In the data rows, 50 means zero.
Here is a table of points, one per row:
51;52;52;47;45;35;70;48;50;78;41;62;33;70;48;43;52;35;55;49;57;65;45;73;42;51;34;58;49;48;66;43;39;49;55;53;21;35;28;41;42;50;57;41;69;46;70;5
45;35;53;47;36;39;49;57;32;61;86;36;40;53;50;58;65;54;51;43;47;59;50;65;58;57;76;46;28;63;68;48;35;54;28;23;65;67;39;34;31;58;55;64;38;49;47;79
57;59;62;59;49;35;37;44;49;70;80;55;51;49;36;39;52;50;75;61;51;29;55;42;74;52;49;31;46;30;34;44;55;53;23;70;46;46;42;61;37;55;90;47;54;39;53;33
54;15;17;33;63;48;57;51;52;52;54;52;52;56;90;24;60;49;54;44;35;36;54;39;54;21;49;50;37;65;41;45;33;59;53;62;39;57;58;62;39;42;43;55;41;28;48;48
34;52;51;50;52;45;45;34;39;45;56;45;41;58;55;73;57;46;99;72;67;52;58;32;52;56;43;43;57;53;41;62;51;53;67;50;71;20;74;30;49;49;39;41;35;17;39;50
42;48;41;47;43;49;31;61;38;71;37;46;53;52;30;49;42;59;72;46;67;50;50;53;66;62;46;61;46;51;48;37;65;68;30;59;28;75;81;49;48;31;13;54;52;61;66;62
50;61;57;50;43;56;33;53;69;48;44;47;42;74;61;72;70;22;39;30;30;50;84;37;85;59;46;72;55;57;45;51;41;48;52;56;55;52;55;40;61;23;71;51;64;46;39;54
57;39;51;56;62;61;49;43;49;38;57;49;79;55;42;55;99;55;55;50;40;42;37;73;41;42;65;52;48;49;58;62;72;66;67;71;41;31;49;38;59;46;58;52;53;61;82;61
40;68;62;71;38;37;80;47;51;53;74;61;53;56;62;46;59;49;20;47;54;53;68;48;50;58;39;25;60;59;37;44;65;72;39;50;73;47;53;47;64;66;13;65;71;48;67;48
71;63;46;38;56;53;66;63;54;29;94;42;67;49;30;60;44;39;56;47;69;56;48;54;49;38;40;58;83;72;54;68;27;57;51;42;28;50;39;66;52;51;56;35;39;45;49;56
34;65;30;35;49;32;49;46;53;41;60;58;61;48;48;62;42;23;42;31;56;47;52;66;56;38;56;37;20;31;52;45;18;58;58;59;51;25;58;53;52;49;31;33;46;86;45;50
41;58;55;60;83;59;63;32;59;57;32;23;51;29;37;71;76;53;42;26;48;61;35;41;56;44;56;46;46;64;45;34;42;33;38;51;45;54;73;47;33;74;50;51;49;53;37;34
63;41;36;65;38;38;36;41;52;58;55;53;43;42;59;37;48;29;44;43;52;46;22;34;9;62;53;64;54;53;30;34;53;53;38;33;56;49;39;7;56;42;56;44;46;59;42;49
61;59;26;68;67;42;39;44;63;35;57;52;62;75;48;24;53;93;44;66;52;45;47;65;64;58;62;57;62;36;48;43;44;47;51;56;56;39;43;47;55;54;43;42;57;66;7;49
99;56;36;50;42;53;54;44;43;73;39;71;44;64;41;80;50;56;49;44;35;49;47;34;45;32;31;43;43;43;68;59;66;44;44;49;61;50;46;54;36;54;36;43;44;52;41;67
71;66;48;59;37;91;63;59;26;42;48;45;38;46;63;33;48;46;52;39;43;43;66;43;54;66;72;33;64;27;55;55;32;58;66;46;27;65;57;25;59;71;43;48;45;42;61;36
41;62;58;44;33;37;85;90;73;55;43;41;62;39;76;50;49;78;62;46;39;51;32;17;50;51;61;60;44;53;61;65;62;58;34;61;56;45;59;42;52;43;57;29;43;57;45;36
55;64;64;31;60;45;29;22;42;54;47;45;71;28;86;62;51;59;55;53;55;71;57;36;53;85;49;56;44;58;45;46;58;54;56;67;32;66;8;59;45;45;42;35;28;61;55;53
46;61;41;64;67;40;59;62;61;44;0;56;71;57;48;31;54;29;58;56;61;40;77;72;55;46;53;33;54;62;45;53;54;53;37;40;63;47;21;49;49;54;55;65;16;43;56;57
45;68;28;40;70;49;52;56;32;50;59;30;37;33;59;59;33;56;24;70;42;54;70;56;46;28;56;82;52;34;42;48;81;42;42;53;66;47;56;28;26;46;49;34;54;39;75;47
52;27;52;43;37;42;48;29;51;81;37;45;77;30;56;50;47;54;48;50;79;46;67;51;58;24;41;55;58;54;50;72;47;50;53;42;51;72;62;28;78;74;66;42;71;54;48;61
48;24;23;58;41;39;53;60;41;37;48;36;64;75;31;54;45;40;41;56;47;42;65;45;38;84;59;43;44;56;50;62;60;14;46;53;43;61;58;58;64;59;40;20;45;44;50;39
40;34;47;47;80;66;28;69;64;76;56;50;47;42;45;59;40;49;31;65;38;52;30;55;72;57;57;31;50;52;68;63;59;57;49;3;40;33;42;46;73;37;35;42;53;42;46;31
34;38;65;99;59;52;59;57;40;57;63;58;34;41;61;47;32;42;63;35;42;56;50;63;58;29;48;68;49;57;49;57;73;42;71;68;21;53;34;48;44;48;39;47;40;55;14;64
42;55;53;54;45;60;37;58;14;60;53;59;67;49;40;43;50;60;61;33;47;54;54;61;50;39;40;70;50;53;53;47;37;52;66;41;99;76;51;58;61;42;60;47;33;64;46;17
46;24;97;70;51;43;58;44;53;26;42;61;73;65;47;63;28;44;28;58;40;46;41;51;50;53;50;55;55;27;55;52;40;62;41;44;58;62;61;49;19;42;48;35;48;42;68;51
40;60;53;53;57;40;40;40;65;62;45;42;42;59;46;73;30;61;58;70;12;33;49;44;33;38;53;53;63;35;42;65;17;55;43;50;39;57;44;46;62;64;41;83;42;61;57;46
49;74;76;21;54;61;67;37;53;48;49;64;45;72;35;18;58;48;49;96;51;60;46;43;46;38;60;48;29;67;40;48;51;44;62;38;40;75;52;41;42;43;45;42;55;56;35;52
29;54;62;37;50;35;54;52;28;62;46;58;53;60;61;40;62;74;42;25;43;28;40;43;54;56;39;43;76;41;43;44;36;3;68;22;39;37;44;57;46;48;49;46;56;49;68;73
41;65;44;41;35;43;62;33;37;64;48;47;58;49;44;59;43;61;37;44;22;54;51;86;25;65;47;50;49;64;47;48;64;60;40;49;36;48;75;64;63;43;70;61;43;21;30;46
55;47;60;66;30;52;44;45;44;57;41;28;41;48;39;34;64;42;46;68;50;44;57;23;43;30;66;74;55;52;61;17;51;65;55;26;41;29;57;96;68;58;49;38;41;63;58;55
30;53;44;34;65;44;36;47;41;40;50;60;40;72;20;36;39;40;29;15;57;46;24;11;56;43;50;50;56;53;48;63;72;71;53;63;50;54;43;47;52;64;60;62;41;40;50;46
56;41;66;20;41;61;33;60;37;41;28;51;44;61;68;57;41;50;58;44;56;71;41;71;50;33;55;36;63;42;43;29;58;62;45;56;45;28;50;48;44;66;51;31;47;50;25;64
61;34;55;41;58;26;54;81;52;58;52;54;44;49;43;79;49;57;34;70;71;56;61;36;47;50;60;47;41;44;43;30;55;46;93;58;38;55;52;42;51;49;63;82;40;56;40;47
55;45;54;51;36;69;59;44;88;56;58;43;27;67;58;56;49;55;48;27;77;26;46;80;48;60;68;56;52;45;14;62;62;44;56;29;62;54;53;73;43;51;47;49;35;60;66;38
51;54;45;51;37;38;56;44;44;16;46;40;30;26;43;56;63;47;53;50;45;31;52;59;48;34;48;0;66;48;45;40;65;48;54;36;42;73;48;54;56;21;58;33;66;70;47;42
55;53;54;46;38;44;46;54;49;34;46;47;45;40;61;49;89;32;38;69;66;52;18;62;62;46;34;65;61;19;57;63;45;39;39;56;51;65;44;69;56;46;30;71;45;30;33;37
50;62;61;58;67;54;27;62;46;28;59;66;41;60;73;57;43;43;61;58;52;57;40;55;45;37;45;46;22;55;48;47;51;21;37;57;45;54;55;62;86;66;62;43;60;45;76;58
72;48;61;53;54;33;67;34;33;40;26;16;20;52;53;42;22;56;49;48;51;53;32;51;61;59;59;48;35;62;73;80;41;54;63;59;69;42;42;59;61;40;56;65;69;55;60;52
50;44;46;45;9;62;48;47;41;46;48;56;79;26;38;44;36;42;52;54;33;65;43;38;63;44;72;50;40;51;26;66;58;29;51;46;49;21;42;54;42;45;44;78;56;54;51;43
46;59;62;41;78;82;62;56;50;78;53;45;67;47;52;48;35;30;45;53;63;19;36;49;26;62;65;45;48;38;59;43;45;47;45;82;70;50;41;59;52;32;46;54;71;41;31;68
40;44;32;52;20;65;63;31;69;35;48;64;46;45;45;70;30;61;45;61;52;33;30;57;77;53;50;57;54;65;75;6;48;43;55;67;58;54;40;34;61;57;53;52;47;36;65;52
33;34;42;42;46;77;49;55;52;38;57;11;61;77;52;53;44;50;57;52;47;50;56;43;44;48;0;50;36;46;49;43;63;51;44;43;52;46;23;50;36;59;53;70;63;62;43;44
43;60;43;68;36;66;37;43;39;36;37;69;43;39;60;57;55;76;32;51;81;44;66;32;38;50;32;50;19;53;64;73;36;57;43;35;25;38;66;50;35;38;69;54;39;52;45;54
65;53;67;57;45;45;11;58;54;35;45;52;52;42;47;52;49;68;55;37;59;50;66;45;24;43;60;44;59;89;56;43;31;48;49;61;55;47;48;48;28;45;33;62;82;39;56;27
37;53;20;52;61;43;48;48;62;40;51;73;61;44;69;55;39;35;71;46;44;60;42;44;45;68;60;65;54;34;64;48;64;67;64;16;56;68;59;70;30;67;66;63;82;46;45;59
42;20;52;28;72;61;63;33;48;43;59;81;33;45;55;44;52;49;58;50;56;65;77;46;48;52;65;55;76;48;71;56;60;32;20;63;56;37;56;56;57;41;51;62;37;79;45;42
52;40;30;60;57;59;60;74;36;57;34;61;34;32;38;55;56;55;41;74;43;63;38;51;55;76;33;53;61;62;10;53;25;66;42;63;60;48;57;53;41;54;65;36;59;65;56;67
34;56;56;41;38;46;21;56;78;60;57;50;33;35;47;21;54;35;37;68;35;41;51;64;45;62;37;41;57;60;74;72;57;44;66;79;65;49;60;55;25;71;47;43;44;52;50;63
86;60;73;47;71;43;60;48;64;32;61;44;63;33;44;19;41;38;63;42;45;41;55;64;55;71;18;55;44;56;50;28;53;44;52;35;52;36;85;38;54;49;51;66;45;55;57;59
47;55;35;71;40;55;49;48;77;63;54;33;52;59;45;30;43;56;48;39;55;99;51;48;39;44;46;24;62;30;53;42;37;43;52;61;59;59;62;55;58;28;58;53;45;40;70;68
42;40;53;36;57;54;54;53;67;37;43;67;32;28;14;51;60;71;65;28;39;54;70;51;40;47;49;67;24;32;37;53;45;58;53;45;50;51;14;52;67;53;39;38;58;23;43;62
Along one direction, these points spread out more than along any other. Where along it does each point below lie, from 0 to 99? 50 is the average, and the first point above lies past it. One standard deviation of the points above along it is 16.
49;74;76;21;54;61;67;37;53;48;49;64;45;72;35;18;58;48;49;96;51;60;46;43;46;38;60;48;29;67;40;48;51;44;62;38;40;75;52;41;42;43;45;42;55;56;35;52 50
47;55;35;71;40;55;49;48;77;63;54;33;52;59;45;30;43;56;48;39;55;99;51;48;39;44;46;24;62;30;53;42;37;43;52;61;59;59;62;55;58;28;58;53;45;40;70;68 74
40;68;62;71;38;37;80;47;51;53;74;61;53;56;62;46;59;49;20;47;54;53;68;48;50;58;39;25;60;59;37;44;65;72;39;50;73;47;53;47;64;66;13;65;71;48;67;48 92
61;34;55;41;58;26;54;81;52;58;52;54;44;49;43;79;49;57;34;70;71;56;61;36;47;50;60;47;41;44;43;30;55;46;93;58;38;55;52;42;51;49;63;82;40;56;40;47 30
34;65;30;35;49;32;49;46;53;41;60;58;61;48;48;62;42;23;42;31;56;47;52;66;56;38;56;37;20;31;52;45;18;58;58;59;51;25;58;53;52;49;31;33;46;86;45;50 53
40;34;47;47;80;66;28;69;64;76;56;50;47;42;45;59;40;49;31;65;38;52;30;55;72;57;57;31;50;52;68;63;59;57;49;3;40;33;42;46;73;37;35;42;53;42;46;31 45
40;60;53;53;57;40;40;40;65;62;45;42;42;59;46;73;30;61;58;70;12;33;49;44;33;38;53;53;63;35;42;65;17;55;43;50;39;57;44;46;62;64;41;83;42;61;57;46 47
30;53;44;34;65;44;36;47;41;40;50;60;40;72;20;36;39;40;29;15;57;46;24;11;56;43;50;50;56;53;48;63;72;71;53;63;50;54;43;47;52;64;60;62;41;40;50;46 34
56;41;66;20;41;61;33;60;37;41;28;51;44;61;68;57;41;50;58;44;56;71;41;71;50;33;55;36;63;42;43;29;58;62;45;56;45;28;50;48;44;66;51;31;47;50;25;64 30
46;24;97;70;51;43;58;44;53;26;42;61;73;65;47;63;28;44;28;58;40;46;41;51;50;53;50;55;55;27;55;52;40;62;41;44;58;62;61;49;19;42;48;35;48;42;68;51 66
42;48;41;47;43;49;31;61;38;71;37;46;53;52;30;49;42;59;72;46;67;50;50;53;66;62;46;61;46;51;48;37;65;68;30;59;28;75;81;49;48;31;13;54;52;61;66;62 44
42;40;53;36;57;54;54;53;67;37;43;67;32;28;14;51;60;71;65;28;39;54;70;51;40;47;49;67;24;32;37;53;45;58;53;45;50;51;14;52;67;53;39;38;58;23;43;62 28
86;60;73;47;71;43;60;48;64;32;61;44;63;33;44;19;41;38;63;42;45;41;55;64;55;71;18;55;44;56;50;28;53;44;52;35;52;36;85;38;54;49;51;66;45;55;57;59 87
